Here are some rows, each followed by its group. Rows of different groups can look alike.
0.7:0.2:-1.0:0.7:-1.0:0.3:0.7:-0.9:-0.2:-0.4:1.7:0.1:-0.2:1.4:0.5:0.2:-0.3:0.2:0.3:1.1:0.8:-1.3:-0.7:0.4 0
0.6:0.8:0.1:-0.9:1.0:-1.6:-0.1:-0.3:-1.5:2.1:-2.4:-0.2:-0.6:0.4:-0.6:-0.6:2.0:-1.6:1.5:-2.1:0.3:0.8:-0.6:-2.1 1
-0.5:0.5:1.2:-0.7:0.2:-0.6:-1.3:0.3:-0.9:0.9:-1.4:0.8:-0.7:-0.2:0.0:0.3:1.4:-1.0:0.1:-0.4:0.1:-0.1:-0.1:-0.9 1
-0.8:-0.3:0.4:0.6:-1.2:0.6:0.8:0.3:-0.8:-0.7:0.8:0.8:-0.4:-1.0:0.1:-0.4:-0.9:0.3:0.2:0.1:-0.3:0.6:0.9:2.8 2
-1.2:-0.5:-1.1:-0.6:1.4:1.0:-0.3:0.5:-1.2:-0.5:0.1:1.0:2.1:0.5:-0.8:-1.3:0.3:-0.2:-0.4:-1.7:0.5:0.3:0.0:-0.5 3
0.9:1.4:-0.5:0.9:0.3:0.7:0.3:-1.2:0.6:-0.5:1.2:-0.3:-0.4:0.6:0.1:-0.3:-0.3:-0.7:-0.3:0.4:0.3:-1.4:-0.3:-0.5 4
-1.7:-1.7:-1.1:0.7:-0.3:0.9:0.4:0.8:-0.3:-1.1:-0.2:2.3:2.0:0.4:-0.4:-1.8:-1.9:0.9:-1.2:0.5:-1.1:-0.9:-0.1:0.6 3
1.7:1.2:1.1:0.8:-0.1:-1.2:-0.3:0.8:0.2:-1.0:0.9:0.0:-0.8:-1.4:-0.2:-0.8:0.1:0.6:0.1:-0.2:-0.5:1.2:-0.2:2.2 2
0.3:0.4:1.1:0.0:0.0:-1.1:-0.8:0.3:0.2:0.8:-1.5:-0.2:-1.2:-1.5:0.9:-0.4:1.2:-0.7:0.7:0.8:-0.1:0.5:-0.2:-1.0 1
-0.7:-0.3:-1.0:-0.5:0.0:0.1:-0.5:1.1:-0.4:-1.8:0.4:0.2:1.4:0.3:0.1:-0.7:-1.1:1.0:-0.2:0.0:-0.4:0.2:-0.5:0.1 3
-1.1:-0.8:-1.4:-1.1:-0.8:-0.3:-0.8:1.3:-0.6:-1.8:0.0:0.6:0.9:0.5:0.1:-1.2:-0.7:1.0:0.6:0.1:-0.6:0.4:-0.6:0.7 3
-0.2:-0.7:2.5:1.6:-1.7:-1.5:-1.2:1.2:1.2:-0.6:0.5:-1.5:-0.6:-1.9:-0.6:2.2:-2.3:2.3:-1.5:1.9:-2.4:0.4:1.1:0.9 5
-0.9:0.8:0.0:-0.3:-0.4:-0.7:-0.7:0.6:-1.1:1.7:-1.4:1.0:-0.5:0.8:0.6:0.7:1.0:-0.5:-0.1:-0.6:0.1:0.5:0.2:-0.7 1
0.6:1.3:-0.2:0.5:-1.2:0.5:-0.9:-0.7:1.2:-0.9:0.3:-0.2:-0.2:-0.2:0.4:0.3:-0.5:0.6:-0.9:0.6:-0.3:-1.8:-0.9:-0.1 4
2.0:1.4:-1.1:0.5:-0.7:-0.4:-0.2:-0.7:1.7:-0.3:0.6:-0.5:-0.1:0.3:-0.3:-0.6:-0.8:-0.7:-0.2:0.5:0.3:-1.3:-1.0:-0.3 4
-0.6:-0.6:-0.3:-0.6:0.6:1.4:0.4:-1.2:0.3:-0.5:0.2:-0.7:1.0:0.5:0.2:-0.1:-0.1:0.3:-1.2:-1.1:0.3:-0.4:-0.4:0.7 6
-0.8:-1.2:-1.4:-0.5:-0.1:0.2:-0.6:1.4:-0.7:-1.4:0.3:0.6:1.5:0.3:-0.1:-0.3:-0.5:1.4:-0.2:-0.7:-0.6:0.5:-0.2:0.5 3
-0.2:-0.9:0.7:0.7:0.2:0.3:0.9:0.0:0.3:-0.2:0.9:-0.2:0.4:-1.6:-0.3:1.6:-1.4:0.2:0.5:0.5:-0.3:1.2:2.0:-0.3 5
0.3:-0.4:-0.6:0.7:1.0:1.0:0.9:-1.5:-1.2:-0.4:0.2:0.3:-0.2:1.0:0.6:0.0:-0.4:-0.7:0.7:-0.5:0.3:-1.0:-0.6:0.1 0
-0.5:0.2:0.5:-0.9:-0.9:-0.6:-1.4:0.3:-1.1:1.7:-1.3:0.1:-0.7:0.4:0.2:0.8:1.1:-0.9:-0.1:-0.2:-0.3:0.1:-0.5:-1.2 1
-1.1:-0.7:-0.4:-0.5:0.1:0.3:-0.6:0.1:-0.2:-1.4:-0.4:0.9:1.1:0.8:0.0:-0.5:-0.4:0.4:-0.4:-0.7:-0.5:0.2:0.1:0.5 3
-0.2:0.9:0.2:-1.1:0.9:-0.9:-0.2:0.3:-1.1:0.9:-1.8:-0.1:-1.0:0.7:-0.3:1.4:2.1:-0.6:0.8:-1.2:0.1:1.0:0.0:-0.9 1
-0.8:-1.0:-0.9:-0.1:0.0:0.1:-0.5:1.8:0.5:-0.9:-0.4:1.2:1.7:-0.4:-0.7:-1.1:-0.9:0.7:-0.5:0.6:-0.3:-0.2:-0.7:0.6 3
-0.2:-1.4:0.5:0.8:-0.5:1.1:1.4:0.1:0.5:0.3:0.5:-0.3:-0.2:-1.7:-0.1:1.2:-1.2:0.4:1.3:1.2:-0.6:1.3:2.5:0.3 5
-1.1:0.0:-1.4:-1.3:2.0:0.9:1.3:-0.9:-1.8:2.7:-2.2:2.1:0.3:1.0:0.3:-1.6:1.7:-3.0:1.4:-1.4:2.2:0.9:0.3:-2.6 1
1.2:0.1:-0.5:0.5:0.6:0.2:0.7:-1.3:-0.2:-0.3:0.6:0.2:0.9:0.6:0.1:0.1:-0.3:-0.5:0.0:0.3:0.7:-1.4:-1.2:-0.2 0
1.1:1.3:-0.6:0.9:-0.7:1.3:0.5:-1.1:1.2:-0.7:0.8:-0.1:-0.3:-0.5:0.5:-0.6:-0.7:-0.1:-0.4:0.8:0.8:-1.9:-0.7:0.1 4
-0.2:0.3:0.3:-0.3:-0.9:-1.0:-1.0:0.2:-0.8:0.8:-1.0:0.2:-0.8:0.7:0.2:0.5:0.9:-0.8:-0.3:-0.4:-0.4:0.0:-0.2:-0.9 1
0.8:-0.2:2.2:1.1:-0.8:-0.8:-0.2:0.9:1.4:-1.0:1.1:-1.3:-0.6:-1.6:-0.5:1.9:-1.2:1.5:0.1:1.2:-1.2:1.0:1.5:0.3 5
0.0:-0.7:-0.7:0.0:0.7:0.3:-0.1:0.7:-0.1:-1.6:-0.1:0.3:1.6:0.3:-0.2:-1.6:-0.8:1.1:0.2:-0.2:-0.5:0.0:-0.1:0.4 3
1.6:-0.2:0.4:1.1:0.2:0.2:-0.6:-1.3:-0.5:-0.7:0.3:0.1:0.6:0.7:0.0:0.3:-0.9:-0.9:-0.7:1.2:0.9:-1.2:-1.4:0.0 0
-1.3:0.0:0.6:-0.4:0.1:-0.5:-0.8:0.8:-1.2:1.5:-1.3:0.6:-0.8:0.1:0.2:-1.1:1.0:-0.8:0.3:0.5:0.5:0.3:-0.3:-1.3 1
2.0:0.0:0.0:1.5:1.5:0.0:-0.1:-1.3:0.3:-0.1:0.7:-0.7:0.9:0.4:-0.1:-1.2:-0.8:-0.4:0.2:1.0:0.6:-1.2:-1.8:-0.1 0
-0.9:-0.4:-3.1:-0.4:-0.5:2.2:2.2:-2.1:-0.2:0.9:-0.3:1.3:0.2:1.0:-0.1:-1.1:-0.1:-2.7:0.9:-0.3:2.1:-0.5:0.0:-1.4 4
-1.0:-1.0:0.7:1.5:-0.7:1.1:1.0:0.7:0.8:-0.1:0.6:0.3:-0.2:-1.3:-0.4:1.4:-1.5:-0.6:0.4:1.3:-0.4:0.7:2.1:-0.3 5
1.5:1.0:1.1:0.2:1.4:-0.9:-0.4:0.1:-1.0:-1.2:0.7:0.7:0.0:-0.3:-0.6:-0.6:0.4:0.1:0.3:-1.7:-0.4:1.7:-0.3:1.4 2
-0.6:-1.2:1.5:1.7:0.0:1.0:0.7:0.0:-0.1:0.2:0.5:0.0:-0.1:-0.4:-0.9:1.1:-0.9:0.2:0.4:0.2:-0.3:1.2:1.3:-0.5 5
1.2:-0.8:1.9:1.0:0.5:0.1:0.4:0.1:0.8:0.1:0.8:-0.4:0.6:-1.8:-0.7:0.7:-0.2:0.8:1.0:1.1:-0.4:0.9:1.5:-0.7 5
0.1:1.4:0.7:-1.5:0.8:-1.6:-1.6:0.7:-1.5:1.5:-1.4:0.0:-0.2:1.0:0.1:0.9:2.3:-0.2:0.9:-1.4:-0.1:0.8:-0.4:-0.6 1
1.1:0.6:0.1:0.6:-1.5:-0.1:0.2:-0.1:1.5:-0.8:0.7:-1.2:-1.6:-0.6:0.8:0.8:-0.1:1.2:-0.7:0.8:0.2:-1.7:-0.6:0.2 4
0.5:-0.8:-1.5:-1.7:2.1:0.5:0.2:-1.1:-0.1:-0.2:-0.7:-1.3:1.5:0.9:0.1:-0.7:1.7:-0.8:-0.2:-1.9:1.2:0.5:-0.7:0.2 6
-0.3:-0.7:1.7:1.2:-0.3:0.1:1.1:-0.2:0.8:0.0:0.9:-0.2:-0.1:-1.1:-0.1:1.3:-0.6:0.1:1.0:-0.5:0.1:1.1:2.2:-0.6 5
-1.7:0.5:-0.4:-0.9:0.4:-0.3:0.2:0.0:-1.8:1.1:-1.6:1.1:-0.3:0.8:0.4:-0.7:1.4:-1.8:1.3:-1.3:1.3:0.6:0.1:-1.8 1
-0.9:-1.5:-1.6:-2.1:0.7:1.3:2.3:-1.0:0.0:0.5:-0.1:-0.8:0.8:0.4:0.4:-0.7:0.8:-0.6:-0.1:-0.6:1.5:-0.1:0.1:0.6 6
-2.2:0.5:-1.4:-1.8:1.1:1.0:2.5:-1.0:-2.5:1.8:-1.9:2.5:0.6:1.7:0.8:-0.8:1.7:-3.5:2.1:-2.2:1.3:1.0:0.5:-2.0 1
-0.6:-0.7:1.2:1.0:0.1:0.6:0.6:0.0:0.2:0.3:0.9:-0.4:0.5:-0.5:0.7:1.8:-1.0:0.7:0.4:0.5:-0.4:1.2:2.0:-0.5 5
0.5:0.5:-0.6:0.2:-0.2:0.8:0.1:-1.5:1.3:-0.3:0.6:0.1:-0.3:0.6:0.3:-0.1:-0.3:0.0:-0.7:0.3:0.7:-1.2:-0.6:-0.5 4
0.6:0.8:-0.2:-0.7:0.0:-0.4:1.9:0.1:1.0:-0.9:1.0:0.1:-1.1:-1.5:0.0:-1.2:-0.3:-0.3:1.5:-0.3:0.2:1.7:1.2:1.7 2
1.1:0.8:0.2:0.7:-1.5:-0.2:-0.2:0.0:1.8:-1.2:0.7:-0.9:-0.9:-0.1:0.1:0.1:-0.5:0.9:-0.7:1.5:-0.3:-1.5:-0.8:1.0 4
1.2:1.5:-0.6:0.6:-0.1:0.4:0.0:-1.2:1.3:0.0:0.3:-0.6:-0.8:0.7:-0.3:0.1:-0.8:-0.3:-0.4:0.2:0.8:-1.0:-0.1:-0.2 4
1.6:1.5:0.8:0.5:-1.1:-0.8:-1.1:-0.2:1.7:-1.1:0.7:-1.4:-1.1:-0.4:-0.1:1.2:-0.3:0.9:-0.6:1.4:-1.1:-1.6:-1.1:0.5 4
0.9:-0.2:0.4:1.6:-0.6:0.5:-0.1:-1.0:0.6:-0.2:1.0:-0.2:-0.4:-0.1:0.2:0.7:-1.5:0.5:-1.7:1.4:-0.1:-2.1:-1.4:0.5 0
-0.4:-0.6:0.6:0.2:-1.6:-1.3:-2.6:1.9:0.4:-1.9:0.4:-0.6:0.6:-0.2:-0.3:-0.5:-1.6:2.1:-1.3:1.6:-2.0:-0.8:-0.9:1.6 3
1.7:1.5:0.9:0.9:0.5:-0.8:-0.3:0.4:0.2:-0.7:0.7:0.2:-0.8:-1.0:-0.3:-1.0:0.0:0.3:-0.2:-0.2:-0.7:0.9:-0.5:2.6 2
2.2:1.9:-0.5:-0.1:1.0:-0.3:-1.1:-1.5:0.3:-0.3:0.2:-0.6:0.0:0.6:-0.4:0.6:1.6:-0.2:-0.6:-1.3:0.6:-0.7:-1.1:-1.4 4
-1.1:0.3:-0.1:-0.6:0.0:-0.7:0.0:0.9:-0.2:1.5:-1.5:0.6:-1.3:0.0:0.2:0.5:0.4:-0.2:0.0:0.3:0.5:-0.3:0.0:-0.5 1
1.1:0.9:0.9:0.6:0.1:-1.4:0.7:0.7:0.4:-0.5:0.9:-0.5:-0.5:-1.4:0.5:-1.0:-0.6:0.0:1.1:-0.1:-0.4:0.9:-0.4:2.2 2
0.9:-0.9:-0.5:0.9:-0.2:-0.9:-0.4:-1.1:0.7:0.1:0.8:-0.7:-0.3:0.2:-0.2:-1.1:-1.8:-0.9:0.0:2.5:0.4:-1.6:-1.9:0.0 0
0.6:0.4:2.4:1.7:0.6:-0.1:-0.5:0.0:0.8:0.2:0.9:-0.7:0.5:-1.4:-0.8:1.6:-0.1:1.5:0.1:0.0:-1.6:0.9:1.2:-0.6 5
1.4:1.9:0.5:0.0:-2.2:-2.0:-2.6:0.4:1.3:-1.9:0.9:-2.3:-1.4:0.3:0.3:1.9:-0.3:1.7:-1.2:1.1:-1.7:-0.8:-1.8:1.6 4
1.9:0.0:0.9:1.1:0.6:-0.6:0.5:0.3:0.6:-0.5:1.0:-0.1:-0.8:-1.6:-0.6:-0.3:0.3:0.3:0.8:-0.5:0.1:1.2:0.6:1.8 2
-0.7:-0.5:-1.2:-0.2:-0.6:-0.8:-0.9:0.8:0.1:-1.4:0.1:-0.2:0.9:0.4:-0.3:-0.5:-0.7:1.6:-0.9:-1.0:-0.7:0.2:-0.9:0.5 3
-0.9:-0.7:-0.5:-1.0:0.4:0.6:1.2:-0.8:0.4:-0.5:0.4:-0.9:0.6:0.8:0.8:-0.1:0.6:-0.1:-0.2:-1.1:0.8:-0.5:-0.2:0.3 6
1.5:0.7:-0.4:-0.5:-0.1:0.6:1.1:-0.3:1.2:-0.7:0.5:-0.5:-0.7:-0.4:0.6:-0.7:-0.1:0.2:0.5:1.2:0.6:-1.1:-0.4:0.1 4
-0.4:-0.7:0.5:-1.2:0.5:0.3:-0.4:-0.9:-0.8:-0.7:-0.4:-0.9:1.3:1.4:0.0:0.6:0.3:0.7:-2.6:-1.0:-0.8:-0.9:-1.3:1.1 6
-0.7:-1.5:-0.7:-1.7:0.8:0.9:1.0:-1.6:-0.3:0.6:-0.2:-0.9:0.9:1.0:-0.3:-0.9:0.2:0.0:-1.3:-0.7:0.8:-0.3:-0.5:0.7 6
-0.3:-0.3:-0.4:-1.1:0.6:0.3:0.1:-0.6:1.0:-0.1:-0.5:-1.7:0.1:0.0:0.4:0.1:0.1:1.0:-1.5:-0.3:0.3:-0.6:-0.6:1.1 6
-0.5:-0.4:1.0:-0.2:-0.2:-0.3:-0.4:0.5:-0.8:1.9:-1.8:0.8:-0.4:-0.1:0.6:0.0:0.6:-0.5:-0.4:0.2:-0.2:-0.4:-0.3:-0.7 1
2.2:-0.7:0.3:2.0:0.6:-0.5:-0.5:-0.9:0.6:-0.2:0.4:-0.3:-0.2:-0.6:-0.4:-0.7:-1.9:-0.1:-0.8:2.4:0.2:-1.9:-1.8:-0.2 0
0.1:0.9:-1.0:0.3:-0.5:0.4:1.0:-1.4:1.4:0.1:0.6:-0.5:-0.9:0.0:-0.5:0.0:-0.2:0.1:-0.6:0.0:0.8:-1.1:-0.2:-0.8 4
-0.6:-0.8:0.3:0.3:0.2:1.0:1.1:-0.7:-0.8:0.7:0.8:-0.2:0.8:0.5:-0.4:1.0:-0.3:-0.6:2.4:-1.6:0.1:1.9:2.4:-1.0 5
0.6:-0.8:1.2:1.4:0.3:0.2:1.3:0.3:1.7:0.4:0.9:-0.1:0.0:-2.0:-0.2:-0.4:-1.3:0.0:0.8:0.1:-0.3:1.7:1.9:-0.9 5
0.2:-1.2:-0.8:-1.4:0.4:-1.4:-1.5:0.9:-0.8:-1.2:-0.3:-0.3:1.4:1.2:-0.9:-0.7:0.1:0.5:0.8:-1.6:-0.2:0.6:-1.0:0.3 3
1.0:-0.3:0.5:0.6:0.8:-1.3:-0.2:0.0:-0.1:-0.7:1.2:-0.3:-1.1:-0.9:-0.8:-0.6:0.2:-0.2:1.1:-0.3:-0.6:1.7:0.5:1.8 2
0.4:1.2:-0.8:0.0:-1.4:0.6:0.7:-1.1:1.4:-0.2:0.5:-0.2:-1.3:0.2:-0.2:-0.3:0.1:-0.1:0.2:0.0:0.5:-1.0:-0.5:0.1 4
0.1:-0.5:-1.2:0.7:1.1:1.5:1.3:-2.2:-0.7:-0.2:0.8:1.4:0.3:1.1:0.3:-0.3:-0.4:-1.4:0.1:0.9:1.2:-1.1:-0.5:-0.6 0
0.9:0.6:2.1:0.5:-0.7:-2.7:-2.9:1.8:0.3:0.5:-1.5:-0.9:-0.8:-0.9:-0.4:0.9:0.2:0.8:-1.0:1.7:-2.0:-0.1:-1.1:-0.1 1
0.0:0.9:-1.1:0.2:0.1:1.0:0.5:-1.3:0.5:0.2:0.2:0.1:0.1:0.3:-0.2:0.2:0.2:-0.8:0.5:-0.3:1.2:-1.0:-0.1:-0.9 4
Which 4 groups are nearest to each row below, nearest first, going by the distance to the group's nearest row?
-1.2:-1.0:-1.9:-0.6:1.0:0.9:0.6:0.3:-1.4:-0.6:-0.1:1.3:2.1:1.8:-0.1:-1.4:-0.9:-0.2:0.3:-0.8:1.3:0.5:0.2:0.0 -> 3 6 0 4
-0.6:-0.9:-0.3:0.5:0.3:2.0:2.8:-1.4:-0.8:0.6:0.5:0.6:0.6:0.6:0.0:0.8:-0.8:-1.5:1.7:-1.2:1.4:1.9:2.6:-1.4 -> 5 4 0 6
Which 3 other groups have their centres nearest to the centre of group 6, nearest first?
3 4 0
Which 5 groups are nearest to each row below, nearest first, going by the average distance to the group's rows?
-1.8:-1.2:-0.5:-0.9:-0.2:1.0:-0.4:1.1:-0.5:-1.3:-0.4:1.1:0.8:0.7:-0.3:-0.9:-1.3:1.7:-1.3:0.5:-0.5:-0.5:-0.3:0.6 -> 3 6 0 4 2
1.8:0.9:-0.7:-0.3:-0.4:-0.5:-0.4:-0.5:0.9:-0.9:0.4:-1.4:-0.2:0.4:-0.2:0.1:0.9:0.0:0.5:-0.2:0.4:-0.6:-1.0:-0.4 -> 4 0 6 2 3
Which 5 groups are nearest to each row below, nearest first, going by the distance to the centre of the group?
0.8:0.9:-0.7:0.8:-1.3:-0.1:0.1:-0.9:1.5:0.0:1.0:-1.0:-0.8:0.5:0.1:-0.1:-0.6:-0.4:-0.5:1.0:0.4:-1.2:-0.4:-0.1 -> 4 0 6 2 5
-0.8:-0.7:-0.6:-1.2:0.7:0.8:0.9:-1.3:-0.5:0.5:-0.2:-0.5:1.1:1.4:1.0:-0.4:1.0:-0.3:-0.5:-1.3:0.8:-0.2:-0.3:0.5 -> 6 1 3 0 4
Which 3 other groups have their centres nearest to the centre of group 4, nearest first?
0 6 2
Group 1 spreads out most along one direction. Which 3 other groups' directions of most spread are closest to that one, closest first?
5 4 3
Which 4 groups are nearest to each row below, nearest first, going by the average distance to the group's rows?
-0.6:0.1:-0.6:0.3:-1.4:1.7:1.2:-1.6:2.0:-0.5:0.7:0.7:-1.3:-0.1:0.2:0.0:-1.0:-0.2:-0.2:1.8:1.1:-2.1:0.8:0.7 -> 4 0 6 5
0.8:-1.3:1.4:1.3:-0.1:0.4:0.8:0.2:0.6:-0.1:0.5:-0.6:-0.1:-1.2:-0.9:1.0:-1.1:0.9:0.5:1.1:-0.8:1.0:1.9:-0.3 -> 5 2 0 4
-1.2:-0.4:-1.4:-0.9:-0.7:0.3:0.3:1.2:-0.2:-1.7:0.4:0.8:0.9:0.3:0.1:-1.0:-0.5:1.6:0.1:-0.1:-0.2:0.2:0.0:0.8 -> 3 6 2 4
-1.3:0.6:0.4:-0.7:-1.2:-0.8:-0.1:-0.2:-0.7:1.2:-1.8:0.2:-1.9:0.4:1.2:1.0:1.9:-0.5:0.4:-0.1:0.0:0.2:0.7:-0.6 -> 1 6 4 2
-0.3:0.8:0.7:-0.4:-0.3:-2.4:-0.9:0.6:-0.6:1.3:-1.1:-0.1:-0.9:-0.2:-0.3:-0.2:0.5:0.1:-0.1:-0.1:-0.8:0.4:-0.9:-0.4 -> 1 2 3 4
-0.4:-0.8:-1.2:0.2:0.1:0.7:-0.5:0.8:-0.7:-1.6:0.1:0.7:1.8:0.8:-0.2:-1.0:-0.5:1.1:-0.2:-0.6:0.3:-0.2:0.3:0.9 -> 3 6 0 2
1.1:-0.2:-1.6:0.1:1.6:0.8:1.2:-2.5:-1.9:0.0:0.5:0.9:1.1:2.4:0.2:-0.7:0.0:-1.9:1.1:-0.9:2.0:-0.8:-1.5:-0.8 -> 0 6 4 1
-1.0:0.7:1.1:-0.6:-1.8:-1.9:-1.6:1.7:0.3:0.4:-1.3:-1.0:-2.3:-0.3:1.0:1.0:0.7:0.8:0.1:1.5:-1.2:-0.1:0.1:0.5 -> 1 2 4 5
-1.7:-0.3:-2.5:0.2:0.7:0.0:0.7:0.3:-0.6:-1.0:0.6:1.8:1.1:1.7:-0.9:-2.0:-1.0:-0.9:-0.1:-0.9:1.2:0.4:0.2:0.4 -> 3 6 0 2
-0.7:-0.6:-0.4:-0.5:0.6:0.1:-0.8:1.0:-0.3:-1.9:0.3:1.1:1.9:0.7:-1.2:-1.0:-0.9:0.4:-1.1:-0.5:-0.2:-0.3:-0.8:0.3 -> 3 6 0 2
-0.3:0.4:0.7:-0.5:-0.5:-0.7:-0.8:0.1:-0.3:1.4:-0.8:0.2:-0.9:-0.7:0.2:-0.1:0.7:-0.7:0.1:0.0:-0.3:0.2:-0.4:-0.5 -> 1 2 4 6
Which 3 other groups have their centres nearest to the centre of group 0, nearest first?
4 6 3
Which 3 other groups have their centres nearest to the centre of group 2, nearest first?
5 4 3
Which 5 groups are nearest to each row below, nearest first, going by the distance to the group's nearest row?
0.7:-0.2:-1.2:0.5:1.1:1.3:2.0:-2.0:-0.5:-0.1:0.7:0.5:0.1:0.9:0.0:-0.9:-0.5:-1.3:0.0:0.0:1.7:-1.3:-1.3:-0.4 -> 0 4 6 3 1
0.5:-0.5:-0.1:-1.0:0.3:0.1:-0.4:-0.8:0.8:-0.4:0.2:-1.5:0.3:-0.1:0.2:-0.2:-0.1:0.1:-1.4:-0.4:-0.4:-0.7:-0.6:1.5 -> 6 4 3 0 2
1.4:-0.7:0.7:-0.7:-0.1:-0.2:-0.9:-0.2:1.8:-0.8:0.8:-2.1:0.3:-1.4:0.7:0.2:0.9:1.6:-2.1:0.3:-0.8:-0.9:-1.1:1.2 -> 6 4 0 3 2
0.1:1.2:0.7:-0.6:0.3:-0.8:-1.7:0.0:-1.3:1.3:-1.9:0.0:-0.9:0.1:0.3:0.7:2.0:0.0:0.4:-1.1:-0.2:0.5:-0.2:-1.1 -> 1 4 2 3 6
Group 2 spreads out most along one direction. Which 3 other groups' directions of most spread are closest to that one, closest first?
4 6 1
